In the rows, zero is written as 128.
Each path below is one point turned by a fixed rotation once a step. After each direction that follows a path, write how fast that rotation turns it, in degrees per step (0 if it stays still).
Each turn is a multiple of 5 degrees from 10 to 175, or 0.
Each row of a path follows its step; steps can be skipped.
path 1
step 0: [130 129 120 138 117 136 125 128 122 129 126 128 117 137 121 124 138 118
 130 126 123 133 126 127 128 120 127 129 138 130 120 126 135 125 121 120
 130 127 133 118 121 129 125 126 131]
step 1: [128 134 119 124 120 127 124 132 132 130 130 115 125 131 141 122 126 124
 134 130 122 134 127 127 123 133 137 133 134 129 139 125 125 114 120 126
 130 123 132 127 119 127 130 130 132]
step 2: [137 129 126 121 122 138 118 133 125 130 130 131 124 118 127 137 129 127
 128 127 117 133 123 134 127 135 120 132 133 129 134 130 136 127 126 131
 123 131 141 120 123 135 127 132 134]
step 3: [131 129 131 138 118 125 126 130 128 129 126 123 129 128 122 132 130 131
 134 123 117 134 121 135 125 132 142 128 126 133 122 119 128 122 124 130
 129 127 130 114 130 129 128 119 138]
step 4: [128 128 124 126 120 138 123 125 130 126 131 119 121 140 122 126 127 130
 128 134 120 134 128 121 120 123 125 135 131 119 130 121 124 127 130 129
 135 121 141 122 123 134 126 123 135]
step 5: [137 128 116 128 126 126 125 143 134 120 132 126 128 126 125 122 124 132
 129 133 132 137 121 125 122 137 126 130 127 133 139 124 130 119 123 125
 124 130 128 117 120 136 128 127 133]
step 6: [130 135 135 131 128 136 128 122 135 122 135 136 128 129 133 135 125 131
 134 130 122 146 127 135 122 134 125 133 128 136 126 129 130 123 127 129
 127 127 139 121 134 135 124 129 139]
step 7: [128 127 134 131 129 130 128 131 130 127 124 116 131 140 119 140 129 125
 122 128 123 128 124 131 123 129 126 126 116 122 131 125 128 113 128 125
 132 130 131 116 131 134 129 124 140]
step 8: [129 134 120 130 137 122 126 138 132 127 130 125 119 128 123 127 123 136
 130 132 127 135 136 127 121 128 121 133 125 126 128 123 123 126 137 126
 133 120 136 118 125 126 114 122 136]
step 9: [137 132 130 136 130 124 132 128 132 123 134 132 130 134 123 130 129 117
 130 125 134 142 128 117 125 128 118 135 125 133 129 131 136 125 123 125
 126 129 125 119 115 134 124 126 134]
step 10: [126 141 125 125 135 130 129 124 139 130 125 124 129 137 140 138 126 127
 124 132 132 135 128 137 121 129 130 127 119 133 128 127 134 119 126 130
 125 119 130 124 126 124 125 131 140]
step 11: [133 125 128 129 132 128 126 136 124 131 121 127 124 134 121 138 135 124
 122 126 122 133 131 137 126 124 113 128 130 126 130 133 134 115 137 122
 124 123 127 127 127 128 116 124 135]
[128 130 129 130 128 130 130 127 123 128 130 129 130 129 128 126 127 128
 129 126 129 130 127 129 131 130 127 128 128 131 126 127 128 130 126 129
 128 130 127 127 128 127 127 127 130]  115
[126 129 126 128 127 127 128 125 126 128 125 129 130 127 126 128 128 128
 126 131 128 130 132 127 131 127 130 128 127 129 130 131 124 129 128 128
 126 128 127 127 129 129 129 129 128]  0
[129 129 126 128 127 127 128 131 127 125 131 125 129 126 128 127 125 125
 130 130 131 129 128 126 129 127 127 129 131 127 128 130 126 127 128 129
 131 127 128 128 126 128 127 130 126]  95
[130 124 129 128 126 129 130 129 126 127 131 128 129 128 128 128 130 126
 125 130 129 126 127 127 131 125 129 127 126 127 128 130 131 128 129 127
 127 131 129 127 126 130 127 128 130]  160
path 2
step 0: [126 139 126 117 124 125 133 124 123 126 121 130 135 129 121 125 127 135
 134 129 132 130 129 121 132 124 126 131 124 119 123 125 125 122 127 126
 128 134 121 130 135 132 131 127 127]
step 1: [130 134 124 122 129 125 129 124 134 123 121 129 132 122 136 124 130 121
 127 123 136 130 129 133 127 119 124 139 131 126 122 125 125 131 132 123
 126 129 124 132 122 137 134 132 132]
step 2: [126 130 123 120 131 130 135 130 124 131 124 126 128 122 123 120 129 138
 122 126 125 126 127 132 130 117 125 127 131 122 135 121 128 128 129 126
 135 130 123 136 120 134 128 133 122]
step 3: [129 136 125 119 125 122 132 127 134 129 132 125 133 118 128 127 128 125
 137 126 133 126 133 129 135 125 127 129 125 122 141 131 131 124 136 127
 128 123 129 130 122 134 122 129 129]
step 4: [126 125 128 126 133 114 128 129 134 128 130 133 131 126 124 130 126 134
 125 124 129 125 131 127 122 123 114 130 132 134 135 128 133 123 136 119
 126 132 126 131 122 129 128 124 121]
step 5: [135 123 122 126 128 122 134 128 120 130 124 130 122 125 133 126 119 124
 132 125 130 118 131 127 128 132 125 127 132 131 140 133 137 126 128 127
 131 124 120 134 126 132 128 128 131]
step 6: [132 129 125 123 118 125 128 128 128 129 133 123 134 133 127 125 118 131
 133 134 131 130 132 125 118 125 121 118 124 128 135 132 129 124 128 124
 122 132 119 131 132 130 129 121 129]
step 7: [132 128 116 126 126 122 130 121 122 124 128 124 132 132 130 135 132 127
 132 131 137 123 127 129 116 130 125 133 130 136 124 133 128 126 130 125
 127 130 117 126 124 134 129 134 132]
step 8: [126 130 129 119 127 131 129 129 118 132 114 124 127 128 127 127 129 135
 129 133 126 128 125 118 124 129 117 126 126 126 127 128 129 128 125 125
 130 132 119 130 128 140 130 130 135]
step 9: [131 144 121 122 122 125 124 124 123 131 124 126 132 126 131 129 127 124
 124 126 136 123 129 126 128 118 131 127 124 124 123 128 127 127 132 128
 122 130 130 133 130 139 126 131 134]
step 10: [130 131 127 121 133 124 133 127 131 129 134 125 128 126 125 123 131 135
 119 129 128 130 121 130 130 119 120 130 128 128 123 135 124 131 127 121
 129 132 126 129 119 143 130 133 128]
step 11: [124 130 122 117 131 126 137 118 124 135 126 130 123 125 129 129 129 132
 128 127 126 123 135 124 138 121 131 136 127 126 139 131 127 125 131 127
 130 129 131 130 129 136 123 131 128]
[128 130 129 126 130 131 128 129 128 131 128 128 130 125 127 125 130 128
 127 127 127 128 128 130 129 127 128 130 124 131 127 127 127 127 129 129
 129 128 132 130 126 130 127 130 127]  45
[129 128 128 127 125 128 126 129 131 129 127 128 129 127 129 129 128 128
 128 131 127 130 130 128 128 127 129 131 125 127 131 126 129 127 129 127
 125 130 129 129 132 128 127 127 131]  130
[128 128 128 126 129 127 131 125 128 130 130 130 128 130 127 126 125 125
 128 129 126 128 130 128 128 129 127 131 127 131 127 130 129 126 124 127
 127 127 128 129 130 126 129 127 127]  55
path 3
step 0: [122 134 128 132 128 128 125 128 134 142 135 127 122 132 133 132 130 129
 132 134 130 125 142 134 133 126 134 129 135 135 144 130 128 130 135 122
 125 132 133 125 134 122 129 128 134]
step 1: [127 131 126 130 126 121 126 124 130 131 127 125 133 113 125 123 138 124
 130 116 125 124 133 126 123 132 116 127 125 126 130 120 135 123 136 129
 129 133 122 128 125 119 114 137 126]
step 2: [128 124 127 136 136 129 120 129 119 127 125 136 136 135 132 127 126 122
 126 132 123 142 116 118 122 132 130 131 121 126 131 123 127 133 127 132
 135 136 124 134 124 120 131 126 126]
step 3: [126 122 138 134 123 118 130 130 133 127 125 125 122 129 132 127 125 133
 136 123 125 135 129 136 133 132 139 135 134 130 130 135 128 130 130 126
 124 134 141 124 130 123 142 122 125]
step 4: [123 127 121 116 128 130 132 114 133 135 129 119 129 125 130 125 135 125
 128 125 138 127 133 126 124 135 120 136 131 123 127 126 130 120 137 113
 127 130 131 125 131 127 126 121 130]
step 5: [130 137 134 130 133 139 123 132 121 133 128 126 141 134 133 120 130 117
 126 123 127 125 130 119 131 121 124 136 124 128 135 124 121 127 122 129
 132 137 129 126 126 129 121 136 122]
step 6: [120 134 134 128 117 115 128 129 126 120 135 127 129 133 123 132 123 120
 129 125 121 137 133 126 128 132 141 126 121 127 121 128 126 131 125 138
 125 132 132 130 128 119 126 124 119]
step 7: [131 131 121 124 132 123 135 117 134 130 129 131 127 126 136 138 128 128
 130 135 132 129 121 130 130 129 128 141 129 131 133 128 124 128 140 131
 115 123 129 131 139 121 132 120 127]
step 8: [124 128 135 136 134 131 139 126 125 136 122 115 131 124 131 130 140 125
 132 124 128 115 125 129 126 133 131 134 126 131 136 120 124 132 127 121
 129 131 129 126 121 133 122 133 134]
step 9: [120 127 123 126 118 127 128 130 122 130 127 134 140 140 129 126 127 124
 120 127 118 135 136 129 127 139 128 123 130 124 134 119 137 133 121 125
 126 132 128 125 124 124 121 131 126]
step 10: [131 129 127 130 132 115 122 122 118 132 128 136 127 130 131 119 132 126
 128 128 118 134 127 127 132 123 129 134 129 141 124 140 130 124 134 132
 119 126 135 131 135 118 129 129 127]
step 11: [125 129 135 129 139 123 128 126 136 138 133 130 128 126 128 140 135 131
 132 117 136 131 126 129 125 131 136 133 122 124 124 128 123 127 143 123
 134 130 133 134 120 127 126 127 136]
[128 128 129 128 128 128 129 125 127 129 128 128 125 128 130 129 128 130
 129 127 128 125 131 131 127 127 127 129 128 127 131 126 125 126 127 125
 132 125 126 127 126 126 127 127 128]  95
path 4
step 0: [136 121 124 120 127 130 112 122 123 133 126 128 131 135 129 134 126 129
 121 126 125 130 123 130 118 129 111 127 122 120 132 132 124 133 133 129
 131 122 124 127 126 134 121 130 127]
step 1: [132 121 117 122 119 134 127 124 128 125 123 120 124 129 129 121 124 122
 132 134 123 129 130 121 132 133 132 124 123 119 132 126 113 139 130 124
 128 118 130 129 129 121 124 123 134]
step 2: [123 126 126 124 130 128 112 137 122 132 131 130 127 125 138 128 121 132
 126 135 123 138 128 137 133 134 131 127 127 121 128 126 120 133 123 117
 129 133 123 138 134 126 122 126 120]
step 3: [135 126 135 117 128 126 124 128 131 126 117 129 130 124 135 118 126 125
 116 136 134 141 124 133 129 132 126 131 130 132 124 132 125 139 135 129
 132 125 128 123 128 123 133 116 127]
step 4: [130 125 128 123 133 131 117 127 124 134 125 129 124 137 142 127 128 127
 120 115 123 130 125 131 117 134 129 124 125 130 135 121 129 129 133 118
 132 127 130 121 127 115 128 128 131]
step 5: [136 133 119 128 123 123 120 115 125 132 120 129 126 122 124 123 131 120
 127 133 123 134 122 131 127 126 129 130 128 121 137 132 121 135 125 121
 141 129 127 120 130 123 125 137 129]
step 6: [128 120 127 124 127 132 121 128 134 132 125 124 114 127 139 122 124 127
 120 129 130 124 126 135 140 135 126 123 124 117 137 132 124 126 132 131
 137 125 129 136 126 125 123 131 119]
step 7: [146 124 135 131 126 128 117 139 121 135 131 123 130 120 127 123 126 123
 121 130 122 129 126 134 135 134 126 132 124 122 124 130 121 131 130 129
 134 128 129 129 130 122 132 121 139]
step 8: [134 116 145 126 122 131 123 124 130 132 126 130 128 124 132 122 126 137
 128 126 127 134 129 135 118 132 127 116 127 128 128 125 116 132 130 119
 132 123 132 122 128 127 126 132 121]
step 9: [133 122 123 128 128 126 121 123 127 132 119 123 131 136 131 128 122 130
 119 132 120 127 129 135 128 137 132 138 129 121 131 122 127 140 136 126
 126 124 125 116 136 130 130 139 129]
step 10: [137 131 119 123 126 128 132 131 125 127 127 124 126 128 140 116 130 137
 128 126 128 131 127 128 133 132 129 124 136 121 133 120 126 137 127 122
 146 120 128 135 133 125 128 132 127]
step 11: [132 135 124 126 129 125 117 133 126 130 133 131 132 131 126 116 128 127
 118 128 122 128 132 147 134 128 135 124 125 119 126 134 129 133 134 126
 134 128 131 124 124 125 125 122 118]
[129 125 130 128 128 130 126 129 128 127 127 127 131 131 126 127 131 126
 128 126 126 127 129 129 124 127 126 129 129 131 129 128 127 128 126 127
 128 128 129 127 124 127 128 126 127]  90
path 5
step 0: [142 129 130 134 134 130 132 125 126 127 128 132 130 121 132 117 118 128
 123 126 140 127 139 130 127 125 132 136 128 128 134 134 127 133 119 128
 125 121 131 121 132 126 122 133 119]
step 1: [122 136 123 127 129 138 125 122 128 135 132 132 129 130 117 125 130 136
 134 127 126 129 137 132 117 116 126 117 128 131 125 131 138 124 122 130
 131 134 124 119 126 129 126 128 123]
step 2: [123 133 132 127 127 127 130 118 128 126 124 131 124 121 137 125 129 133
 129 126 124 130 135 121 135 135 123 131 132 128 127 129 132 132 138 122
 133 138 127 129 136 124 120 135 111]
step 3: [139 135 133 131 136 135 128 140 131 125 135 127 127 123 124 119 134 125
 125 121 122 123 139 125 125 125 126 129 123 128 127 125 123 127 128 143
 125 129 134 125 134 129 127 136 123]
step 4: [129 135 121 137 124 129 123 125 117 129 127 134 125 128 133 132 130 134
 137 127 119 127 138 127 114 131 132 126 126 130 121 125 130 126 122 131
 142 124 123 132 129 119 127 126 126]
step 5: [128 139 130 128 128 124 124 133 119 127 125 121 135 134 131 129 132 129
 124 132 128 134 136 130 138 129 125 138 123 137 124 119 135 133 128 128
 128 138 127 132 137 137 123 128 118]
step 6: [135 133 132 132 134 131 121 126 132 114 128 132 124 134 128 125 129 124
 115 126 121 118 132 129 118 124 129 124 130 137 133 120 122 120 131 127
 127 134 124 132 136 125 136 126 129]
step 7: [134 128 116 136 129 115 125 132 122 131 128 132 128 133 130 137 125 129
 135 135 136 120 132 118 126 135 129 119 127 133 125 128 124 120 123 128
 131 130 129 125 138 130 122 126 121]
step 8: [137 127 131 130 131 131 129 125 122 125 134 127 126 130 133 121 122 128
 127 134 134 137 141 135 129 125 125 129 112 133 129 128 130 132 122 115
 122 136 127 127 135 131 130 121 131]
step 9: [130 130 129 130 125 127 125 121 133 119 119 133 141 127 124 121 129 129
 129 126 132 118 125 133 121 116 128 122 126 133 125 131 128 114 129 123
 132 141 126 123 131 129 123 130 126]
step 10: [134 132 120 125 130 124 135 120 132 138 126 132 121 129 130 126 116 129
 135 119 132 131 131 116 128 132 128 126 122 125 135 124 130 123 129 127
 125 136 136 134 140 129 125 132 121]
step 11: [128 134 135 135 129 132 129 135 125 127 136 125 129 115 131 120 127 128
 136 124 129 134 140 128 128 122 122 119 120 125 131 132 119 123 130 132
 124 134 114 127 131 132 124 127 134]
[125 129 128 127 129 127 128 127 129 127 125 131 128 129 127 128 129 123
 129 131 127 128 130 126 130 126 127 129 128 125 129 128 129 128 126 128
 128 126 127 127 131 127 127 128 131]  0
path 6
step 0: [129 123 118 117 131 128 130 117 124 120 125 129 127 131 132 129 127 126
 129 125 120 130 128 120 127 127 133 130 133 128 120 140 121 121 134 126
 130 130 129 128 126 126 120 134 131]
step 1: [121 131 126 132 130 121 125 117 129 123 117 125 128 126 122 131 123 130
 133 133 135 122 129 128 125 127 142 122 137 131 124 126 127 130 126 136
 119 128 136 127 127 124 124 128 130]
step 2: [125 136 136 130 126 122 128 131 117 125 124 122 133 131 129 132 125 137
 132 123 122 128 126 143 122 132 132 127 126 131 129 124 132 131 122 126
 131 122 127 121 122 127 123 124 129]
step 3: [136 125 128 131 122 136 134 132 124 131 135 131 129 125 133 140 130 131
 129 125 129 124 136 132 124 126 126 128 121 117 132 134 129 127 125 133
 129 125 129 115 128 123 124 135 123]
step 4: [126 127 128 131 128 138 124 134 128 129 132 132 121 122 126 124 120 127
 131 136 126 125 121 129 128 114 135 130 126 123 130 127 131 124 131 136
 135 127 126 129 135 130 138 136 121]
step 5: [127 130 127 120 127 131 142 126 123 125 127 132 119 128 133 122 121 128
 134 129 125 125 124 129 131 131 125 121 133 130 123 127 123 131 136 120
 139 124 132 137 128 134 134 130 130]
step 6: [125 127 118 130 129 127 125 116 130 132 135 130 122 132 134 133 130 135
 130 128 129 117 133 124 135 131 133 127 136 124 131 124 125 127 131 118
 124 131 134 133 120 129 123 124 127]
step 7: [129 130 127 129 138 131 118 122 128 121 121 123 125 134 123 131 135 135
 135 130 121 131 124 131 128 123 134 136 132 127 124 127 126 124 119 123
 127 129 120 126 119 120 125 132 130]
step 8: [132 132 127 130 132 126 136 132 122 126 124 121 127 124 119 136 124 136
 133 123 131 133 130 130 120 132 129 120 133 121 119 138 128 131 130 133
 122 130 124 125 131 121 125 133 135]
step 9: [123 128 128 130 114 123 126 130 121 122 138 125 129 127 128 127 119 135
 125 125 126 126 129 133 124 127 137 125 130 129 133 127 135 122 134 135
 127 134 127 118 138 130 125 129 126]
step 10: [131 125 138 122 119 129 133 119 121 123 121 138 134 125 137 132 128 128
 134 127 126 128 128 129 129 120 132 132 123 130 129 128 127 122 129 131
 141 122 133 126 130 124 131 131 124]
step 11: [127 133 125 132 128 130 131 125 127 142 127 133 123 123 127 132 123 125
 129 132 128 117 130 129 127 122 133 128 127 122 125 129 123 133 133 134
 134 115 132 134 116 130 129 128 128]
[129 129 129 130 128 127 127 130 127 128 125 130 128 131 128 128 129 126
 129 127 129 128 130 132 126 129 130 126 126 129 130 129 129 128 131 130
 129 132 127 125 128 126 129 128 128]  55
[129 126 125 124 129 129 126 127 129 128 129 130 128 128 130 130 129 129
 127 127 130 127 127 126 127 127 129 130 127 129 128 128 128 125 126 127
 130 130 128 124 129 127 127 126 125]  110
path 7
step 0: [125 134 126 124 123 125 125 128 131 123 135 131 142 133 127 128 128 131
 132 132 128 132 131 136 136 123 122 133 124 126 131 121 119 136 128 126
 127 142 121 135 123 134 118 129 129]
step 1: [134 121 124 117 123 133 125 137 127 131 125 126 122 133 127 135 125 140
 137 133 135 134 129 129 122 120 121 123 124 131 136 119 123 127 126 129
 135 127 130 135 133 128 133 135 125]
step 2: [127 136 135 129 125 128 135 134 126 139 119 128 122 133 135 122 120 130
 131 130 135 130 129 127 142 126 128 123 126 133 122 128 135 124 136 125
 124 124 120 126 130 123 128 138 124]
step 3: [122 140 133 133 121 133 138 132 123 128 129 134 127 125 134 138 130 127
 131 127 116 129 127 119 127 124 127 132 128 121 134 121 128 127 132 122
 118 134 126 124 119 136 129 131 132]
step 4: [131 121 133 133 123 131 128 131 127 123 124 122 132 114 137 131 126 125
 126 140 130 124 128 126 117 122 125 134 139 130 132 122 129 129 128 114
 132 126 136 130 129 122 131 128 123]
step 5: [127 130 122 131 133 129 130 127 130 129 132 120 130 130 135 119 137 129
 132 137 133 118 134 135 137 126 119 130 131 133 122 126 130 129 123 125
 116 124 125 130 117 118 130 120 125]
step 6: [136 122 124 124 133 134 137 133 125 136 139 135 129 131 127 122 133 124
 129 126 125 121 136 123 123 128 129 133 126 123 134 115 118 130 121 132
 125 124 119 129 127 133 128 130 130]
step 7: [138 123 125 117 130 130 129 127 126 128 127 124 134 126 123 128 117 125
 113 131 130 124 124 120 135 125 129 129 135 128 133 130 126 119 131 129
 129 122 127 132 127 129 126 139 115]
step 8: [129 123 120 134 127 124 129 133 124 131 129 125 125 132 136 130 136 131
 120 131 126 135 123 127 132 129 120 128 125 126 130 143 125 120 142 134
 113 124 128 123 125 129 125 127 128]
step 9: [125 122 132 132 121 127 125 126 123 123 132 127 123 126 134 114 119 119
 126 129 122 135 125 130 117 137 126 136 127 128 135 116 127 127 135 134
 124 127 126 121 130 129 127 127 135]
step 10: [127 125 126 126 128 133 127 127 131 111 129 116 128 130 126 130 121 121
 124 127 132 126 136 128 137 127 129 127 135 131 135 124 138 128 137 130
 132 131 126 132 125 132 136 114 127]
step 11: [123 122 115 136 135 133 132 138 125 132 132 131 123 131 125 130 131 133
 130 133 130 126 134 139 129 124 142 131 131 134 137 134 129 134 131 132
 126 134 127 130 131 127 120 122 127]
[127 129 130 127 127 130 130 125 128 129 129 129 128 126 128 128 126 126
 128 124 129 126 130 126 129 127 130 126 130 127 130 128 128 129 128 127
 128 127 123 128 128 132 127 126 128]  100
[128 128 129 129 129 131 129 129 132 126 129 128 128 127 130 128 127 127
 129 127 129 128 129 130 126 132 126 128 132 127 128 128 130 127 129 127
 127 130 130 130 126 127 126 127 130]  65
[130 128 129 128 130 130 130 131 127 130 127 127 125 129 126 129 127 127
 129 127 129 126 129 126 131 129 130 129 129 129 128 128 128 129 128 132
 130 130 128 130 126 126 129 130 130]  80
